One turn moves every row onto another: examples first, then more rows asked
noku: [ 0.70 -0.23 -1.11  0.22 -1.48 -1.05 -0.69  2.09  0.52  0.68 -0.88 -1.45
 -0.21 -0.17  0.03  1.55  0.56 -0.47  0.12 -3.71  0.45 -0.63 -0.38]
ninaz: [ 1.25 -0.96  0.93  0.48  1.46  0.50  0.13  1.57 -0.19  1.22 -2.24  0.83
  0.01 -0.30 -0.05 -0.06 -0.36  0.93  0.64  3.34 -0.02  0.24 -2.50]
nebo: [ 0.81  0.66  0.64 -0.35 -0.28  1.28  2.15  2.55  0.35  0.30 -1.63 -0.61
 -0.79 -0.85  0.26  1.27 -0.76  0.76 -1.64  4.52 -0.15 -0.08 -0.70]
simir: [ 1.28  1.40 -1.67 -0.55 -0.96 -0.62  0.68  1.33  0.39 -0.11 -1.15 -1.49
 -0.47 -0.85 -0.67  2.88 -0.56  0.40 -1.59 -2.92 -0.01 -0.77  0.73]
Zuval: [ 2.43  2.08 -0.02  0.67  1.63  1.94  0.65  1.96  0.88 -0.99 -3.35 -1.25
 -0.19 -1.56  1.12  0.87  0.66  0.67 -1.64 -1.20 -0.28  0.98 -0.96]
lel: [-0.10 -0.91 -2.33 -1.34 -1.46 -1.88 -0.04  1.30  0.67 -0.36 -1.96 -1.24
 -1.20  0.21  0.29  2.24  0.28 -0.89 -0.28 -2.22  0.68  0.98 -0.75]
rel: [-0.72 -2.86  0.77 -0.56 -1.48 -0.83  1.82 -2.05 -1.05 -0.04  0.39  0.05
 -1.21 -0.80 -0.19  1.22 -2.06  0.08  1.08 -0.30  0.15 -0.23  0.20]
geva: [ 0.55  0.43  1.34  1.86  1.71 -0.23  1.46  0.06  0.46 -0.91 -0.05 -1.42
  0.33 -0.69  3.00 -1.54 -0.53 -0.26  0.40  2.56  0.77 -0.87  0.97]
Gusi: [ 0.56  0.49 -0.07 -1.71  0.76  1.16  0.52  2.26  2.92 -1.50 -4.26 -1.33
 -0.12 -1.82  0.33  0.17 -0.10 -0.34 -1.20 -1.20  0.17  1.21 -0.94]
tusu: [ 0.98  0.78  0.71 -2.07  1.17  1.14  2.46 -2.15 -1.01 -1.55  0.04 -1.76
 -0.72 -1.09 -0.08 -0.57  1.32 -0.77 -0.99  0.76 -0.52 -1.14 -1.01]
suvi: [ 0.05 -0.59  0.79 -0.60  1.46  0.75  2.46  4.36  1.41 -0.59 -1.67  0.35
 -1.60 -1.25 -0.16  0.44 -0.63  0.58  0.95 -2.26  1.03  0.33 -0.16]
duk: [-0.07 -0.06  1.58 -1.16  2.07 -0.25  1.63  4.47  1.37  0.48 -0.90 -0.62
 -0.88 -1.10 -0.85  0.25  0.69 -0.42 -0.28 -2.07  0.25  0.90 -1.03]
gibu: [-0.33 -3.78  0.96 -0.95  1.57  0.36  1.27 -0.20 -0.07 -1.41  0.66 -0.06
 -0.47 -0.92 -0.70  1.62 -2.86 -1.56  0.97  0.64  0.45 -0.22 -0.25]
zumu: [ 0.71 -0.08 -2.24 -0.91  0.62 -1.55  1.47  0.67 -0.51  0.47 -2.17 -0.23
 -1.54  0.22 -0.79  2.34 -0.18  0.81 -0.45 -2.90  0.31  0.24 -0.23]
sike: [-1.32 -0.01  1.63  2.00  0.02  0.40  3.18 -0.85  0.98  1.11 -0.04 -2.67
 -1.37 -0.39  0.11  3.63  0.23 -0.25 -0.30 -0.41  0.00 -0.30  1.34]
namu: [ 1.35  0.45 -0.40 -0.34  0.92  0.76 -0.69  2.14  0.51 -2.64 -2.65 -0.32
 -0.55 -1.07  1.78  0.81  1.43 -0.10  0.67 -0.40  0.83  2.10 -2.12]
rit: [ 0.47 -2.54  2.00  0.28  1.54  1.19  1.33  0.23  1.00  1.00  0.21 -2.25
  0.67 -1.12 -1.03  0.91 -2.72 -2.14 -1.64 -0.27 -0.80 -1.07  0.31]
demef: [ 0.75  1.42  0.17 -2.38  0.83  0.81 -0.17  2.39  1.90 -2.98 -2.24 -0.30
  0.27 -2.47 -0.26  1.13  0.20  0.21 -0.28 -1.00  0.50  0.84 -1.01]
Zos: [ 0.32 -0.21  0.97 -0.15 -1.42  1.08  0.75  3.24  0.66 -0.34 -0.96 -0.75
 -0.45 -0.73  0.93  0.86 -0.25 -0.11 -0.42  4.45  0.31 -0.11 -1.23]
vol: [-0.05 -1.54  2.03  0.20 -1.25 -0.65  1.33 -1.56 -0.31  2.25  0.67 -2.13
  0.08 -1.13 -0.78  0.70 -1.29 -0.72 -1.39 -0.96 -1.22 -0.81  0.35]
Kunin: [-0.24 -1.07  1.37  1.09  0.28  1.56  0.80  5.40  0.70 -0.45 -1.53 -1.10
 -0.72 -1.19  0.70  2.33 -0.38 -0.38  0.31 -1.15  0.29  0.47  0.28]
futif: [-2.15 -1.11  1.31  0.99 -0.42 -0.65  1.97 -0.76  0.46 -0.19  0.83 -1.87
 -1.63  0.01  0.49  3.76  1.03 -0.93  1.48  0.26  0.66  0.67  0.15]
fope: [-1.33 -0.84  1.96  0.63  1.97 -0.07  1.11  0.34 -0.25 -0.27 -2.18 -1.79
  1.32 -1.47  0.83  0.85 -1.28 -0.32 -0.37  3.13 -0.77 -1.17  2.16]
siz: [ 0.21  0.40  0.31  1.26  1.73 -0.32  0.63 -3.88  0.99 -0.13 -1.39 -1.54
 -0.11 -0.38  0.25  2.88  0.63 -0.08  0.25 -0.06  0.14  1.15 -0.96]
Ruza: [-1.75 -1.56  1.92  0.24  1.49 -0.59  0.36  0.54 -0.43 -1.10 -1.50 -1.42
  1.35 -1.27  1.13  0.91 -0.78 -0.79  0.86  3.41 -0.37 -0.79  1.53]
tudam: [ 1.91 -0.11  1.51  1.59  0.83  1.64 -0.04  2.19  0.17  1.31 -1.77  0.28
  0.73 -0.99  0.08 -0.10 -0.85  1.20  0.48  2.66 -0.06 -1.10 -1.59]
budog: [ 0.35  0.12  0.71  2.55 -0.21  0.80 -0.34 -2.85  1.82 -0.63 -1.06 -1.87
  0.41 -0.77  1.24  2.37  0.07 -0.20  1.46 -0.79  0.74 -0.12 -0.35]
kulef: [ 0.38 -1.59  0.29  0.18 -2.95  0.09  1.11 -2.81  0.69  0.23 -0.79 -1.89
 -0.58 -0.79  1.49 -0.62 -1.29 -0.77 -0.42 -0.48  0.00 -0.24 -0.13]
Kirod: [-0.34 -0.72  0.96 -0.56  2.60  0.12  1.91  4.15 -0.54 -0.12 -1.92 -0.44
 -1.50 -0.90 -0.55  3.03  0.22 -0.11 -0.82 -0.31 -0.41  1.98 -0.47]
Taron: [ 0.33 -1.18  0.37 -0.45 -1.23  2.39  2.06 -1.18  0.53 -1.60 -1.18 -2.36
 -0.76 -0.71  1.87 -1.80  0.45 -1.41  0.55  0.14  0.51 -1.65 -0.60]
negel: [ 0.36  0.42  1.11  1.00  2.75 -1.07  1.86 -0.43 -0.13 -0.62 -0.22 -1.13
  0.05 -0.36  2.46 -1.26  0.00 -0.49 -0.16  3.04  0.44  0.01  0.36]
muvut: [ 0.93  0.31  0.57 -1.26 -0.97 -0.91  1.33 -3.49 -0.99 -0.47  1.01 -0.87
 -0.47 -1.39 -0.28  0.94 -0.66  0.18 -1.05  0.05 -0.56 -0.21 -0.34]

geva turns into fope
rit turns into tusu
Now find these:
Gusi turns into duk
Zuval turns into Kirod
simir turns into zumu
futif turns into budog
ninaz turns into Zos
kulef turns into vol

One turn moves every row onto another: examples first, then more rows asked
fefi: [-0.30  1.28 -1.05  3.04 -0.14  1.05 -0.79 -0.24  0.23 -1.57 -2.06 -0.44
 -0.32  2.26  0.30  0.75 -1.73]
Vupil: [ 0.76  2.24 -0.53  0.06 -0.63 -0.02  0.02 -1.86  0.49 -3.58  0.52 -2.16
 -3.16  1.14 -0.79 -2.18 -1.36]
Bivo: [ 0.27  2.79  0.42  0.54 -1.19  0.67 -0.98 -0.88  1.23 -2.62 -0.73  0.10
 -2.61  0.42  1.72 -0.99  1.00]
pava: [ 1.27 -0.04 -2.02  0.47 -1.39 -0.91 -0.53 -2.29  0.86 -1.10  0.34 -3.18
 -1.91  2.48 -1.17 -1.87 -1.63]
Katab: [-1.13  2.46 -3.71 -2.38 -2.69 -0.95 -1.96 -0.63 -0.60 -0.08  0.19 -1.37
 -2.92  0.15 -2.34  0.60 -0.65]
tob: [ 2.14  2.61 -2.96  0.29 -0.40 -0.83 -1.40 -2.20  1.42  0.21 -0.09 -0.95
 -3.10  1.04  0.95 -1.85 -1.25]
rog: [-1.38  1.36 -2.25 -0.88 -5.02 -1.46 -2.43 -0.86 -0.32 -0.01 -0.09 -1.55
 -1.82  0.04 -2.52  1.29  0.64]
tek: [ 2.02  1.65 -0.62  3.90 -2.40  0.31  0.00 -1.57  1.64 -2.62  0.16 -0.89
 -1.98  1.20 -1.31 -0.15 -2.54]
bogon: [-1.66  2.47 -0.76  0.31 -3.54 -1.29 -1.96  0.52 -0.13 -0.57 -0.77  1.76
 -1.73 -0.37 -2.48  2.35 -0.93]
Lenub: [ 1.35  2.39 -0.99  4.51 -2.16 -0.91 -2.57 -2.53  0.14 -0.87 -0.97 -1.37
 -0.97  0.81 -0.47 -0.20 -1.76]
gul: [-2.16  2.16 -2.03 -2.13 -2.24 -1.67 -1.97 -0.04 -0.62  0.15 -0.41  0.34
 -2.38  0.22 -2.33  0.93 -0.75]
Kegam: [ 0.82 -0.51  0.17  2.37 -3.49 -0.50 -0.66 -1.76  1.21 -2.30  0.02 -2.39
 -1.14  1.80 -1.08 -0.82 -0.38]
kotig: [ 1.43  1.15 -2.32  2.10 -0.92  0.71 -0.36 -0.09  2.15  0.12 -1.16  0.58
 -1.46  1.97  1.25  0.48 -1.20]
Lep: [ 2.42  2.57 -0.45  3.11 -3.22 -0.93 -2.19 -2.35  1.74 -0.82 -0.13 -0.30
 -2.26 -0.01  0.70 -0.86  0.07]
rofon: [ 0.44  1.12 -0.69  1.50 -0.50  1.34  1.08 -0.30  1.16 -3.08 -0.30 -0.89
 -2.02  2.03 -0.70 -0.12 -2.08]
domef: [-1.22  2.64 -2.41  0.51 -3.43  0.60 -0.91  0.81  0.33 -1.03 -0.71  0.95
 -2.06 -0.03 -2.13  2.99 -1.19]
Pulep: [-0.66  0.23  0.03  1.77 -2.00 -0.65 -2.44 -1.95 -0.49 -1.24 -1.42 -2.75
 -0.28  2.13  0.04 -1.14  0.70]
did: [-1.40  3.39 -1.89 -0.78 -2.05 -1.49 -1.75  0.26 -0.21 -0.34 -0.49  1.36
 -2.76 -0.56 -2.60  1.56 -1.95]
zet: [-0.50  3.80  0.12  1.76  0.31  0.30 -1.71 -1.66 -0.81 -3.00 -1.08 -1.06
 -2.09  0.62  0.28 -1.19 -0.77]
toz: [ 0.54  1.81 -2.76  0.80  0.73 -0.76 -1.75 -2.20 -0.34 -0.28 -0.95 -2.39
 -1.59  2.06 -0.08 -1.62 -1.92]
Vugot: [-0.37  2.38 -2.46  1.60 -5.27 -0.90 -2.23 -0.57  0.38 -0.19 -0.41 -0.20
 -1.90 -0.52 -2.67  2.35 -0.92]
pifum: [-1.05  1.46 -1.99  0.20 -3.94 -2.21 -2.59 -0.16  0.05  1.01 -0.50  0.70
 -1.57 -0.09 -2.80  2.00 -1.42]
Pote: [-1.67  4.07 -2.25 -1.31 -2.29  0.15 -1.37  0.13 -0.59 -1.77 -0.21  0.18
 -3.51 -0.61 -2.10  1.30 -0.77]
pugon: [ 0.48 -0.32 -0.79  0.20 -2.17 -0.25 -1.32 -1.19  1.52 -0.23 -1.00 -1.20
 -1.07  2.20  1.51 -0.86  1.53]
tisi: [-1.43  2.10 -1.35 -1.12 -3.73 -2.79 -2.93 -0.82 -0.58  0.34 -0.16 -0.07
 -2.33 -0.43 -2.78  0.76 -0.36]

pugon turns into tob
toz turns into zet
Now find these:
Kegam turns into pava
did turns into bogon
Vugot turns into rog

